The rows below come in pairs that one turn or mirror swaps. Which row does each named row swap with?
rusi: [ 18.4 -32.7  11.9 -29.0   1.8 -18.1  18.3  -2.1  -3.9  22.8  38.8  12.2
  22.0 -26.8 -28.1]
Kepu: [  0.3 -21.2  15.7  -6.6 -23.6  12.3  14.9 -13.2   3.1  20.7  25.3   0.0
  16.1 -23.5 -43.4]
zuzib: [  6.8 -43.2   4.6  12.8  -6.7  14.5   7.4  27.0  -7.9  30.7   9.4  -2.4
  22.0  -9.5 -39.4]
kib: [ 20.2  28.2 -16.7 -23.7   9.5   6.8 -15.7  14.6   9.7  12.2 -21.4  -1.3
 -13.6 -29.1  -5.2]
voto: [ 35.7  -0.5  -3.4 -46.8  15.1 -28.8   3.8  -2.9   0.9  11.7   2.0   8.3
   2.4 -30.1  -4.7]
raviv: [ 16.7 -13.2 -11.2  -2.7  10.2  23.0  28.8  48.1   5.6  31.1  44.2  -8.4
  18.2 -43.9 -14.3]
nabaf: [ 20.8  20.6  -3.3 -29.6  -7.2  -0.7  -3.9 -13.3  10.4   4.8 -21.1  -6.0
  -8.1 -24.7 -14.5]
desud: [ 17.6   6.0 -24.4 -24.0  22.2  18.3  12.5  47.0  11.1  17.1  12.3  -7.3
 -19.4 -37.2  10.0]
Finu: [ 23.5  15.8 -15.0 -26.3   5.6   0.2   9.0  -5.8 -13.7  21.6 -32.6   4.9
  17.3 -10.2  -6.7]
Mepeg: [ 27.7  -2.8 -14.9 -12.0  10.3   0.1 -11.9  29.3   0.2  15.2 -39.2  -8.0
  -3.9 -12.6  -9.8]
Nep: [ -7.4 -23.3   7.1   5.3 -10.5  23.7   8.3  14.1   0.2  30.2  38.9   5.4
  18.4 -24.1 -41.4]
zumit: [ 31.6  15.6 -24.0 -20.6  19.8  13.5  15.6  49.0  10.7  20.4  10.5 -11.5
  -0.1 -45.6   5.4]
guf: [  4.5 -20.8   2.0  -5.2  -8.5  12.0  25.8  -5.5 -20.6  34.9   9.7   9.4
  40.1  -6.9 -32.7]
Boso: [  3.8 -21.0 -11.6  -6.9  10.9  27.9  25.7  46.2   5.9  27.4  45.8  -2.9
  -2.9 -34.7 -10.5]

Swapped with Mepeg: zuzib
Swapped with Boso: desud
Swapped with Nep: kib

The rows below come in pairs that one turn or mirror swaps. Which row does each named row swap with?
zir: [ 18.3 -25.0   9.9 -17.1  -5.5   4.3 -21.5 -17.3 -13.1  -1.9   0.0  25.1
  -0.1  -1.9 -19.2  -3.0 -39.3 -13.9  11.2  28.9 -10.8 -11.7  -0.9   0.1
  19.9 -16.3 -22.9   3.1   2.2  -9.2  -0.1   2.3  42.4  14.9  -2.8  -2.0
 -11.1   3.0  -9.9]
tuk: [  6.5 -16.9   2.1  18.6   0.1  13.3   4.1  15.1   7.1 -15.1  -8.6   9.4
   2.8   4.3   1.8  22.0  28.3  29.1 -17.2   6.9  14.8  18.7   4.2 -26.0
   7.7  12.5   1.1  24.7  -1.8   2.0  -3.5 -10.4 -27.8 -37.6   2.2 -13.5
  52.9  -3.4 -16.0]
misal: [ 18.6   0.8 -31.6  -0.2  -4.3 -12.4 -17.0  -0.6  -2.9  14.8 -12.5  23.0
  -1.8   4.6  -9.9  18.9 -12.6  22.1   4.9  15.2 -22.9  -3.7   0.1  11.9
  -2.2  -9.5 -20.5  36.4 -28.6 -21.0   5.9  -1.5  20.7 -10.8  -9.8 -11.7
  22.0   3.9 -16.3]
Tapor: [ -5.6 -28.0  62.7  -5.6 -21.1  21.5 -19.2  21.2  -2.6 -21.3  12.4  35.5
  14.8  -7.9   6.7   3.6   8.0   7.7 -14.5  -4.6  11.1   1.2  21.5  -3.7
  23.9 -18.7  13.5  18.4  10.7  10.0 -17.6   7.8  -7.5  -0.6   2.2  11.8
  10.6  10.3 -17.5]
zit: [ -9.9  17.5 -20.6  15.0  -4.0   4.1   1.1 -20.6  -4.5  -0.2  -3.5 -27.5
  -6.7 -19.8  26.5  -1.7  -8.3  15.9  -7.1  -2.8  -5.4  -9.2   5.0  -4.7
 -19.7  -9.3   8.8  10.6 -30.6  -2.6  22.8  -2.3  20.7   5.6   7.0 -16.2
 -11.8  19.8  32.3]
pokar: [ -3.6   5.9  20.5   5.2 -20.3  14.0   3.8  28.1  -7.5  12.8  -4.0  -0.2
  -0.9   7.6  -7.5  22.0  21.0  14.6  12.9   2.3 -19.9 -22.8  21.1  14.2
 -31.7  10.1  36.1  -3.5 -11.1 -11.2  14.0  29.3  -7.2 -22.4  -4.6  16.3
   3.1  -7.0  13.1]
sen: [-23.2 -33.4  20.3   8.8  -4.3  -5.4 -28.8 -24.0  -8.3  10.4  -8.7 -22.9
   0.9   7.8 -21.1 -23.7  18.9  -4.0   2.9   0.1   6.9   5.3  -7.3 -24.0
  19.7   3.4   0.1 -18.6  26.6  18.3  13.6  44.8   3.5  -8.7 -14.5   1.8
  -1.8 -23.5 -14.9]
ves: [  6.6 -24.5  22.5   2.9   2.0  37.1  13.8 -13.2 -15.0 -15.4  -2.5  -9.9
   9.3   2.2 -10.5  10.8   2.3 -33.7  12.0  10.5   8.8  -7.1   0.2 -21.7
   0.8  19.2  10.3 -27.3  33.3   0.2   9.7   5.6  -2.1 -13.0   9.7   5.9
 -14.8  -5.2  25.2]
veg: [ -5.8 -20.8  42.7  23.7 -22.8  13.0  -4.5  32.8   6.5   0.0   8.7 -17.0
   0.5   7.9 -10.3 -10.6  -5.8 -16.5 -13.7  43.5   0.9  -5.3  -6.0  -4.5
  15.5  -5.3  -9.7  -7.1   8.4  12.6  -9.7 -20.3  12.1  35.5  18.3   5.5
 -10.1 -20.6  11.0]
tigeb: [  1.4   4.7   0.4  33.4 -10.2  -9.5 -15.4  28.0   5.9  25.7   7.9 -15.8
   6.0  23.4  32.8  18.7  22.7  -3.5  -8.1  13.2   7.6   5.8   0.1  39.6
   3.6 -14.1  -3.4  26.3  -7.7  -1.0   3.8 -16.6  -7.8 -22.2   8.4 -13.6
  25.2  -6.4  15.0]
zikig: [-12.2 -29.5 -12.6  12.1  -7.7  17.2   4.5   9.9   4.1 -14.6 -10.7   3.5
  14.4   0.8  -6.2  -8.8   4.1  11.2 -19.5 -14.0 -10.0 -14.5   1.6 -16.4
 -11.7   8.6  -9.9  29.9   5.5  -2.0  -6.8 -13.2  -1.6  44.8  15.6  22.2
 -29.9  16.2  -2.4]
pizof: [ -6.4 -13.8  24.5   3.7  -7.6   2.3 -18.2 -17.8  -0.2 -18.1  14.8  -8.5
 -19.4 -22.5  22.8 -21.2 -24.4  28.1 -24.2  30.2  23.7   1.8   9.7 -25.4
  18.4 -24.6   2.1   1.9 -26.6  17.7   3.7  -4.2  30.0   2.6   8.9 -25.1
  19.1  11.5  -3.5]
Pud: [  7.7 -39.0   5.3   0.6   2.7  -7.8 -24.5  -5.2  -8.5  14.8  18.0  -3.9
 -22.1  31.5  21.9  -5.8  -0.6  17.5  -2.2  32.8  30.1 -21.0  18.4  17.7
  -0.9  -4.6  13.0  -8.8  -1.1   1.5  10.6  21.0  14.3 -45.3   5.5  -9.0
  31.1  -3.8 -20.7]
lolup: [-27.2 -17.5 -10.2  22.0  -4.0 -12.5 -25.9 -11.8   1.8  11.4 -21.6 -14.9
  13.6   5.2 -10.2  -9.1  39.7  18.0  -8.8 -28.6  -3.0  19.3  -9.3 -20.0
  13.0   3.3  -7.5  22.9  10.1  12.1   9.9  30.6 -17.3  -8.3 -16.8  -1.4
  12.0 -11.2 -19.0]

Swapped with misal: zir
Swapped with zikig: Pud
Swapped with pizof: zit

The rows below come in pairs that one turn or mirror swaps. Which row does each named row swap with?
gar: [  5.0  22.6  20.8  -8.7  24.3  20.8  19.3  19.3 -11.2  -5.0 -14.6 -15.3
  -0.3 -15.2]
Sazok: [  1.4 -39.5 -24.6   8.4 -12.2 -15.1 -11.5   0.4   4.5 -18.5   2.6  -0.8
  11.6  16.9]
Nono: [  3.8  10.2  19.8  -7.8 -19.5 -31.4   4.7   8.3 -23.0  13.9  12.3  -4.6
  -9.9   6.9]
lobu: [ 26.7   6.7 -17.4  22.1   1.3   4.8 -17.7   3.4  27.9  23.4   2.3  16.6
   5.8  16.2]
nulu: [ 16.7  18.8  -5.2   8.6  -9.0 -10.6  25.4  11.5 -40.6 -10.3   2.4  -5.7
  -0.3   0.9]
tel: [-13.7  16.5  16.5   9.8 -21.0   0.5   2.5   6.2  30.5  15.0 -10.6  -7.1
 -27.9  12.0]
zaf: [ -2.7  11.3  23.6  17.2  17.1 -22.2 -20.7  20.8  29.7  -6.5 -10.1 -12.0
   1.1  13.1]
dogez: [ 19.8  30.5  11.9 -19.7  19.2   8.9   7.7  10.8  26.8  -1.6   0.8  -5.8
  15.2 -14.6]
Kupel: [ -4.6 -18.7  -3.2   5.8   6.6  28.2  29.0   2.4 -13.6 -18.0 -19.1 -21.3
 -19.2   5.5]
zesis: [ -4.5  41.6  -1.4   1.4   2.8  -8.8 -21.7  -7.3  23.9 -25.9  -2.4 -14.1
  -7.8   1.6]
giko: [ 15.8   0.3  -1.0  -1.7  24.7  41.4  14.9   3.1 -17.0  -5.5  -9.1  -5.4
  17.9   0.9]
zefo: [ 31.8 -21.5 -21.9  -2.1   7.2  16.6  15.3 -15.9   7.5 -21.8  14.0   0.3
 -18.2  -6.2]
zem: [ 18.7 -28.2   2.2   0.9  43.3  16.8  -5.4   6.9  -2.8  11.8  -1.9  -4.3
  15.1   4.1]
Fidu: [-11.9  -5.0   1.8  13.1 -20.6  -5.2 -21.3  -3.8  18.9  27.4   8.0  12.4
   5.1  21.9]
tarof: [ -7.0 -15.3 -15.3 -15.7  13.0  -0.8  -7.8 -26.3  -6.8 -33.9  11.3 -20.4
 -14.1  -5.7]
navik: [ -7.8 -17.8 -17.1  14.5 -37.7  -9.7  -9.4   0.3   1.3   5.4   2.8   6.5
 -21.6  14.9]

Swapped with navik: gar
Swapped with Fidu: giko
Swapped with zaf: zefo

